Here are some points:
2.01/-1.34/0.81/-0.48/0.60/-1.53/1.65/1.48
-0.72/0.55/1.54/0.18/0.63/0.43/0.16/-0.78
-0.67/0.82/0.96/0.16/0.42/0.76/-0.70/-0.87
-1.05/0.94/1.33/0.32/0.53/0.22/-0.66/-0.86
-1.25/1.41/1.46/-0.13/0.22/0.89/-0.59/-1.53
-0.71/0.83/0.38/0.14/0.12/0.24/-0.37/-0.31
0.63/-0.66/0.42/0.31/0.18/0.06/0.52/-0.17
-0.80/1.20/0.80/-0.48/0.32/-0.50/-0.28/0.31
-0.90/0.97/0.83/0.09/0.38/-0.46/-0.26/0.12
-1.15/1.32/-0.45/-0.01/-0.48/0.30/-1.04/-0.30
-0.46/0.80/0.06/0.05/0.09/0.55/-0.80/-0.54
-0.10/-0.25/-0.09/-0.33/-0.20/-0.11/0.00/0.60
-0.92/1.72/1.74/-0.54/0.58/-1.38/-0.28/-0.15
-0.75/1.33/2.47/0.16/0.73/0.17/-0.68/-1.33
-1.29/1.47/1.35/0.23/0.17/0.46/-0.83/-1.03
Here are 10 more points, each followed by its number:
-0.93/1.49/1.72/0.18/0.39/0.59/-0.57/-1.21 0
-1.09/1.39/2.07/0.16/0.53/0.28/-0.93/-1.43 1
0.69/-0.12/2.54/0.51/0.76/0.38/0.57/-1.11 2
1.29/-2.21/-0.29/1.17/-0.23/1.88/0.62/-1.00 3
-0.93/0.45/-3.69/-0.61/-1.72/0.11/-1.05/1.12 4
-1.26/1.87/4.72/0.21/1.63/0.33/-0.16/-1.95 5
-1.26/0.64/-3.89/-0.60/-1.76/0.36/-1.31/0.90 6
0.65/-0.56/-0.91/-0.11/-0.25/-0.34/0.34/1.00 7
0.56/-0.59/-1.03/-0.60/-0.11/-0.89/0.20/0.99 8
1.18/-1.12/0.02/0.42/0.36/0.36/0.85/0.17 9
Which three of these numbered points are nearest to each point below, looking only along the 3 directions in which the first points spread most? Their numbers follow each, nearest first.
2.04/-1.58/0.57/0.08/0.50/-1.07/1.45/1.01 > 9 7 8
-1.14/0.41/-3.51/-0.72/-1.34/0.12/-1.44/0.90 > 4 6 8
1.36/-2.34/0.19/1.31/0.08/1.96/1.13/-1.22 > 3 9 2
3.26/-2.63/0.90/0.21/0.76/-0.72/2.79/0.97 > 9 7 3
-1.66/2.12/1.51/0.15/0.09/0.47/-1.07/-1.33 > 1 0 5
-1.05/0.62/-3.28/-0.28/-1.15/-0.03/-1.44/0.65 > 4 6 7
-1.11/1.87/4.56/0.47/1.67/0.12/-0.29/-1.87 > 5 1 0
-0.58/2.01/4.45/0.16/1.76/0.04/-0.28/-1.84 > 5 1 0
-1.09/0.65/0.06/-0.25/-0.26/0.43/-0.74/-0.45 > 0 1 7
-0.48/1.53/4.27/0.37/1.60/0.14/0.29/-1.57 > 5 1 2
1.39/-2.14/0.14/1.13/-0.02/1.70/0.99/-1.29 > 3 9 2
0.83/-1.19/-2.08/-0.54/-0.54/-1.42/0.96/2.00 > 8 7 9
2.03/-1.64/-0.01/-0.54/0.62/-1.76/2.11/1.78 > 8 7 9
1.63/-1.26/-1.17/-0.44/-0.02/-1.64/1.16/2.04 > 8 7 9
-1.19/0.76/-3.82/-0.44/-1.50/-0.11/-1.47/0.84 > 6 4 8
-1.39/1.28/1.82/0.50/0.93/0.79/-0.60/-1.78 > 1 0 2
-1.45/1.01/1.07/0.28/0.41/0.69/-0.72/-0.99 > 0 1 2
-0.63/1.72/4.06/0.03/1.63/0.14/-0.21/-1.70 > 5 1 0
-0.78/1.43/3.82/0.37/1.79/0.10/-0.20/-1.56 > 5 1 0
2.27/-1.72/0.76/-0.06/0.83/-1.40/2.13/1.46 > 9 8 7
-0.71/1.50/1.09/0.29/0.53/0.75/-0.77/-0.83 > 0 1 2
-1.14/0.56/0.43/0.14/-0.09/0.21/-0.86/-0.44 > 0 1 7
-0.98/1.53/3.84/0.56/1.20/0.49/-0.29/-1.98 > 5 1 0
0.54/-0.10/0.97/0.04/0.48/-0.59/0.77/0.25 > 9 7 8
-1.16/2.11/1.35/-0.68/0.82/-1.27/-0.43/0.04 > 1 0 2
-1.21/0.78/-3.61/-0.13/-1.66/0.21/-1.47/0.83 > 6 4 7
